One vector is turned by the same rotation once a tick. Each row is the vector after some number of ticks, and that number follows the row.
The counts run from 0 to 107.
[141  94 165 134 127 124  68 134 103 137 143 106 134 124  95 130 124  77
 147 155 108 122 117 133 105 136 185 104 113 137  69  98 117]  70
[158  96 139 112 112 121 104 150 122 143 107  95 105 138  77 146 137  82
 160 137 128 110 173 115 104 152 182  90 152 118 110  94 117]  74
[151 108 162 141 109 119  81 133 105 130 144  99 142 126  84 133 136  66
 120 143 132 132 128 124 113 114 200 120 120 110  94  91 141]  78
[132  85 156 137  93 124 106 161 112 103 130 119 132 127  90 169 167  83
 118 133 143 149 141 137 165 118 190 115 101  89 130 113 156]  25
[160 113 152 128 105 113  97 137 111 132 122  94 132 135  76 138 143  64
 122 135 145 128 160 117 111 118 204 122 143  96 113  92 145]  79
[148  95 153 137 103 114  55 136 108 108 146 123 152 139 103 139 165  79
 145 130 110 135 129 134 144 128 187 127  87 118  86 111 147]  51
[130  85 163 136 105 126 108 158 104 109 135 112 135 117  86 168 152  78
 113 148 151 150 125 142 153 113 192 116 107  95 127 107 159]  18
[142  81 147 120  95 127 116 164 119 112 109 115 113 131  78 178 174  90
 131 127 143 137 162 133 160 132 183 105 110  88 144 115 148]  26
[119  76 174 141 122 135 103 158  98 127 147 106 134 109  87 156 128  77
 128 164 140 143  95 143 138 117 184 102 105 122  99  99 129]  10
[154 107 145 136  99 108  59 130 106 116 142 111 150 141  97 137 158  73
 136 126 116 133 145 124 130 129 198 129 104 111  90 108 146]  58
[155 107 153 127 106 115 111 150 118 135 121  92 121 129  70 150 145  71
 117 135 154 133 161 121 120 119 200 112 148  90 125  89 140]  86
[116  63 162 117 129 147 121 178 112 135 114 113 101 116  84 173 130 100
 159 160 135 129 124 142 141 144 170  80 115 136 116 107 107]  15
[140  88 155 129  99 128 124 163 112 114 118 106 122 125  78 169 156  79
 117 137 153 143 143 136 155 119 195 109 120  85 138 107 151]  106
[147  97 151 124 107 125 127 166 118 127 109  97 110 127  70 165 147  80
 125 138 157 133 158 125 133 128 193 102 142  94 140  97 139]  6
[122  71 159 118 128 141 126 171 112 142 108 100  99 118  80 164 120  93
 160 157 138 128 129 132 126 144 167  74 132 131 119  99 105]  8
[140  78 152 111 117 134 134 170 117 139 100  97  97 125  73 164 134  91
 146 146 147 122 158 125 132 145 178  80 147 112 134  97 118]  7
[149  87 131 105 103 117  84 154 127 116 107 122 110 151  92 169 167  99
 165 120 112 119 176 118 139 162 175  98 116 113 126 116 126]  47
[115  63 171 127 130 143 110 172 105 130 134 109 121 115  93 165 125  86
 147 167 133 136 101 146 140 135 171  89 109 135 103 101 112]  103
[132  76 157 114 129 137 123 165 117 145 107 100  98 124  72 157 119  90
 157 153 137 119 145 126 117 142 174  74 145 130 117  95 105]  1
[146  82 134 107  96 120  95 161 124 110 101 126 110 146  92 171 174  96
 159 117 121 125 178 124 154 153 176  98 113 106 137 122 135]  40
[126  72 151 112 119 141 130 176 117 132 101 110  91 122  80 172 139  98
 156 146 140 127 149 131 140 145 171  82 135 114 138 105 116]  14
[153  89 140 105 115 117  81 145 122 138 106 111 106 149  89 147 149  94
 179 127 105 107 171 115 115 163 172  89 133 133 104 108 112]  61
[151  98 149 116 113 126 126 162 121 139 104  95 102 128  69 155 139  85
 137 141 149 120 166 118 117 137 190  92 154 104 130  94 126]  87
[128  90 168 140 109 128 106 156 108 117 140 103 132 116  79 162 146  72
 114 152 153 148 116 143 140 105 193 115 110  98 116  97 144]  11
[140  83 158 120 132 131 105 156 113 151 116  94 110 122  78 143 114  86
 164 157 123 113 134 123 108 150 179  81 140 143  95  92  97]  82
[158 116 147 136 100 109  66 126 111 124 134 105 142 139  90 130 157  70
 129 127 121 130 146 121 122 125 200 129 116 103  92 101 148]  65
[132  72 141 106 106 134 119 175 123 117 102 121 100 132  84 177 160 100
 156 135 134 132 160 132 154 150 174  89 120 108 141 120 130]  27
[118  76 171 139 127 139 103 156 100 130 143 110 131 110  87 152 122  77
 129 164 135 140  98 142 134 119 185 104 108 123  97  95 125]  97
[139  86 156 121 128 128  72 146 112 146 129 105 118 134  95 138 122  81
 170 149 107 111 131 122 106 153 177  88 120 149  78  96  99]  69
[144 101 152 136 113 115  55 127 106 127 148 110 148 134  99 131 145  73
 140 137 108 125 125 128 116 128 196 118 102 126  78 100 132]  64
[156 101 144 118 104 121 113 148 119 140 111  90 112 136  71 151 143  76
 137 133 143 120 172 115 108 137 196 103 156 104 127  95 130]  80
[155 105 141 131  94 105  66 135 115 109 132 122 139 146  92 149 173  79
 137 118 123 123 160 121 139 133 191 127 106  98 111 113 152]  52
[115  67 170 129 130 144 110 170 107 132 128 103 116 110  90 159 117  90
 147 169 132 133 107 142 132 130 175  86 113 138 102  98 110]  9
[121  82 173 136 128 137  98 157 105 134 144 102 127 109  87 144 121  76
 133 167 130 138 101 144 123 119 184 100 112 130  93  90 121]  3
[118  57 148 112 120 134 113 179 119 120 107 125 103 126  91 180 149 103
 172 146 120 124 142 138 155 160 160  82 106 125 120 117 113]  28
[146  89 152 113 128 129  96 149 112 149 112  95 108 131  84 140 122  86
 171 149 120 107 150 121 102 154 176  86 140 141  95  94  97]  75
[143  80 137 113  96 124 107 161 124 106 104 123 111 141  88 176 175  95
 148 123 133 129 168 127 160 148 180 104 111  94 144 119 143]  33
[132  92 171 144 114 131 101 151  97 124 146 100 139 114  85 147 132  69
 115 153 147 145 110 138 134 105 192 114 115 102 102  92 141]  4
[147  91 147 115 116 126 129 165 119 142 102  95 102 126  67 159 132  83
 143 140 148 122 167 119 117 141 188  88 156 109 133  93 120]  0
[135  93 154 130 101 129 120 159 109 118 119 103 123 122  76 166 151  74
 114 139 158 140 144 132 144 110 196 109 122  88 136 102 152]  12
[140  88 156 133 125 123  61 131 107 134 140 112 136 134 100 135 131  83
 166 146 102 121 120 124 114 146 177 101 102 142  75 101 112]  63
[130  83 156 136 104 126  89 150 108 100 140 124 135 124 101 166 162  82
 127 137 129 148 116 145 162 117 187 121  82  99 117 121 156]  31
[110  62 165 133 127 139 100 163 105 115 138 118 129 115  98 168 137  86
 146 159 124 141  97 147 157 129 177 100  88 128 106 115 125]  23
[126  70 156 127 118 129  63 152 104 113 142 128 130 131 110 156 151  91
 166 146 100 132 113 139 150 147 169 103  81 134  86 120 124]  43
[129  73 154 111 117 138 136 173 118 136 100 104  94 126  74 174 137  92
 152 147 144 128 153 135 137 145 175  77 138 115 139 100 117]  101
[166 103 131 113  98 111  83 144 121 126 109 107 115 150  85 148 162  87
 161 116 121 113 183 111 123 151 185 107 133 108 116 106 131]  60
[139  70 137 108 114 129  95 161 123 121 104 125 104 142  95 172 164 105
 180 131 108 118 162 128 147 166 163  89 110 127 122 122 115]  41
[119  72 166 135 118 133  83 161 103 107 142 126 136 124 103 163 151  92
 146 146 119 146 102 149 159 131 171 102  80 120  99 114 134]  30
[138  88 148 121 105 130 129 165 113 126 106  99 107 122  71 171 143  82
 127 137 155 132 159 124 140 128 186  96 140  96 145 101 137]  100
[148  93 140 118  88 115  93 151 118 104 118 120 127 143  94 168 181  88
 140 119 126 136 163 130 161 136 185 121 103  92 130 121 154]  39
[125  60 150 112 122 137  95 172 118 120 116 127 105 134 102 170 153 103
 184 140 110 122 135 136 152 164 157  83 100 135 109 122 114]  35
[129  83 154 137 107 118  59 143 105 104 145 126 144 136 104 146 165  81
 144 132 111 139 123 140 149 131 183 121  81 117  90 118 144]  44
[115  61 162 115 130 139 127 174 114 131 113 106  99 115  85 172 128  95
 158 158 132 125 127 136 135 145 168  73 125 131 116 101 103]  102
[154  90 133 105 105 117  81 151 121 127 104 114 109 150  93 158 161  94
 175 121 108 110 175 117 131 165 171  91 127 125 116 114 121]  54
[125  75 161 134 108 130  72 151 107 107 148 131 141 128 109 159 160  90
 143 140 110 144 112 146 157 132 176 112  75 118  96 118 140]  37
[127  77 166 122 133 136 110 162 115 146 123 100 110 115  80 149 111  85
 162 163 127 118 122 134 117 142 175  84 133 140  97  93 102]  89
[133  81 155 134 118 117  54 139 107 115 143 125 140 137 105 146 151  85
 159 142  98 129 117 134 136 140 178 113  85 132  81 116 131]  50
[116  71 171 142 118 137 103 162 101 119 144 109 134 111  87 158 135  80
 126 160 138 147  99 149 145 112 186 108  97 113 105 100 136]  104
[162 109 141 122 102 113  98 142 121 134 112  97 119 142  74 142 148  75
 138 127 138 117 176 107 110 133 195 112 146 101 118  96 136]  73
[137  79 154 123 126 122  61 142 109 128 139 118 126 139 102 144 142  90
 175 142  98 122 124 128 124 152 169 101 100 144  79 110 112]  56
[141 100 160 136 106 125 109 149 107 123 131  96 132 117  77 149 143  67
 112 147 153 140 137 132 128 108 200 117 130  94 119  90 148]  92
[147  88 147 116 113 134 135 168 118 136 101  96  99 121  69 164 136  87
 147 147 150 122 161 124 128 140 183  81 148 110 133  96 121]  94
[141  89 142 125  94 118  98 158 115 102 126 126 130 135  93 172 178  85
 131 130 134 146 151 132 162 129 186 119 100  88 130 117 160]  32
[129  89 167 143 113 130 111 153 106 121 141 101 139 116  82 155 139  71
 109 153 147 146 112 145 139 110 194 115 112  99 110  96 143]  98
[128  87 165 130 129 133  90 146 107 142 139  99 125 115  88 138 114  77
 147 162 128 122 109 134 108 128 182  90 125 138  81  89 106]  83
[149  93 144 131  94 114  72 138 113 101 136 122 142 141  96 159 173  81
 134 123 120 136 146 127 151 130 187 125  94  98 110 119 159]  45
[129  73 159 119 131 139 131 169 115 142 109  99  96 120  76 164 121  93
 157 158 136 122 134 129 124 143 173  75 135 132 121  95 105]  95
[136  77 142 112 118 121  75 150 118 130 118 120 112 144  97 151 148  96
 187 135  93 112 149 124 128 170 166  90 113 141  92 113 107]  55
[140  81 144 117 125 123  68 145 115 141 122 113 114 141  97 140 134  92
 183 142 100 109 144 122 111 163 171  91 119 149  84 102 102]  62
[114  59 161 122 128 139  96 169 108 117 128 124 118 122 104 171 139  99
 166 155 112 136 113 146 155 146 164  88  88 138 106 119 116]  29
[138  88 151 122  96 128 125 164 112 112 115 109 121 125  79 175 161  82
 124 135 151 141 155 132 156 122 191 109 120  87 138 107 155]  19
[122  75 164 137 111 131  93 158 101 104 144 116 139 116  97 165 150  83
 125 149 131 149 109 149 155 118 179 115  87 105 109 113 148]  24
[131  89 165 146 107 128 107 158 107 112 140 110 133 117  86 164 151  74
 111 149 152 150 121 142 151 108 195 115 109  94 120 105 155]  105
[137  84 152 114 127 130 122 164 114 144 108  95 102 127  75 157 122  87
 154 155 138 117 150 124 115 150 178  83 149 126 117  90 104]  88
[138  75 141 106 112 124  85 155 119 127 112 123 107 144  97 161 154 101
 188 129  99 115 161 127 138 172 163  90 110 133 107 119 109]  48
[163 115 147 132 102 112  82 133 108 129 134  98 137 139  83 136 148  67
 123 133 133 128 154 117 114 119 202 120 131  99 103  93 144]  72
[140  91 155 135 115 112  54 136 105 116 148 118 147 135 103 136 147  76
 152 139 101 127 121 128 124 139 185 121  91 128  77 108 130]  57
[138  80 146 111 107 135 129 171 124 117 100 106 101 129  77 179 156  91
 144 136 147 132 161 132 152 142 177  92 127 101 147 114 133]  20
[137  87 160 126 134 128  81 148 108 146 135 100 123 123  90 134 115  80
 159 156 113 117 122 127 107 144 176  91 127 146  77  91 100]  76
[151  88 143 109 120 124  89 147 120 144 112 103 105 146  87 144 137  88
 176 139 111 103 160 112 107 161 177  87 138 137  99  99 103]  68
[137  91 165 139 128 127  79 138 100 140 147  99 137 125  89 128 119  73
 136 155 121 126 112 132 107 123 188 110 117 133  77  89 123]  77
[149  94 148 110 117 127 114 152 117 149 106  97 104 130  74 149 127  89
 157 143 132 110 161 116 108 148 182  82 156 122 118  91 111]  81
[113  60 174 134 132 140 106 166 104 122 136 112 124 114  94 165 131  88
 149 164 128 138 100 144 143 129 171  90  99 131 104 106 118]  16
[148  97 148 122 103 126 127 158 116 131 112  97 114 125  68 160 145  77
 119 141 155 132 163 122 127 122 195 104 144  91 136  94 143]  93
[118  62 149 109 121 140 124 176 119 124 103 117  95 125  84 181 143 105
 162 145 134 128 142 136 149 155 164  80 120 122 136 112 119]  21
[148 104 157 141 107 112  67 131 105 131 146 104 147 130  89 129 137  65
 130 140 122 127 124 130 111 119 196 122 114 116  81  96 136]  71
[137  88 147 129  97 120  76 149 109  99 139 124 143 133 102 159 174  83
 129 130 122 146 130 137 159 125 189 126  86  97 111 121 155]  38
[125  68 147 112 118 131  78 156 116 117 120 128 112 138 105 164 149 100
 179 141 100 125 132 133 147 162 160  90  93 142  97 120 108]  42
[118  77 170 140 122 135 103 163 103 116 142 113 134 115  89 159 140  82
 124 158 136 148 104 145 151 112 183 112  98 114 107 104 140]  17
[153  98 135 117  90 117  83 144 118 109 114 122 122 150  90 165 179  91
 150 113 124 127 178 118 144 148 189 113 111 100 122 122 149]  46
[135  70 140 107 109 131 109 170 124 116  99 126 101 136  92 174 166 103
 170 128 119 125 161 128 152 160 168  86 112 115 133 122 124]  34
[115  57 163 123 127 145 111 174 110 121 118 120 106 118  94 173 137  94
 159 154 121 135 114 146 148 145 166  82 104 132 109 112 108]  22
[151 106 161 138 110 121  98 143 105 129 140  94 138 120  82 140 134  65
 112 145 148 137 133 129 115 110 204 120 130  98 104  89 142]  85
[139  86 151 122 105 127 132 171 116 125 102 101 102 126  72 172 151  86
 133 138 153 132 161 130 142 132 185  95 137  97 144 104 133]  13
[124  85 171 140 133 137  98 155 100 137 138 101 125 117  86 144 115  77
 138 167 127 133 102 137 118 125 183 100 119 134  91  89 115]  90
[141  99 158 131 103 127 119 158 111 118 124 100 128 125  74 162 146  73
 111 144 157 139 137 130 143 111 197 116 124  87 132  97 151]  99
[159  99 132 116  94 110  79 140 121 116 111 117 121 155  89 154 171  83
 151 113 117 122 180 115 135 150 183 109 122 103 121 112 137]  53
[119  60 160 126 123 133  82 159 107 108 135 128 124 130 105 165 150  96
 167 149 103 135 110 146 157 150 164  95  83 136  95 118 116]  36
[134  98 171 142 122 126  85 144 100 134 147  95 140 117  83 134 119  69
 124 161 135 132 112 133 117 113 192 111 120 118  85  87 132]  84
[133  74 147 119 122 126  67 151 113 125 136 125 120 138 105 153 148  97
 179 139  91 123 129 130 136 161 165  93  94 146  89 117 109]  49
[161 110 136 122  95 106  72 130 115 116 125 109 136 151  90 142 164  74
 137 118 124 122 169 115 127 133 194 123 122 102 106 106 151]  59
[118  67 168 127 137 143 114 167 109 137 124 107 111 115  86 156 115  89
 150 169 133 132 110 139 123 139 177  85 121 135 101  92 107]  96
[168 115 139 122  98 110  81 134 117 126 123 101 124 146  84 137 154  76
 137 120 127 119 177 114 114 137 197 115 137 101 113  98 143]  66
[137  81 146 113 105 132 129 173 117 120 104 110 102 125  79 178 155  93
 143 138 150 135 161 127 148 140 176  89 131  96 146 107 134]  107
[142  98 158 131 105 125 120 154 110 123 128  97 132 125  75 156 142  71
 107 145 158 139 135 128 132 107 197 116 132  90 121  98 148]  5
[164 103 133 113 104 115  94 144 124 140 103 100 109 148  80 143 147  83
 161 124 125 111 179 109 110 150 188 100 145 116 117 101 121]  67
[129  94 167 144 119 130 101 148 105 130 149  99 137 113  79 144 126  72
 115 160 141 141 108 139 122 109 197 112 116 109  99  87 137]  91
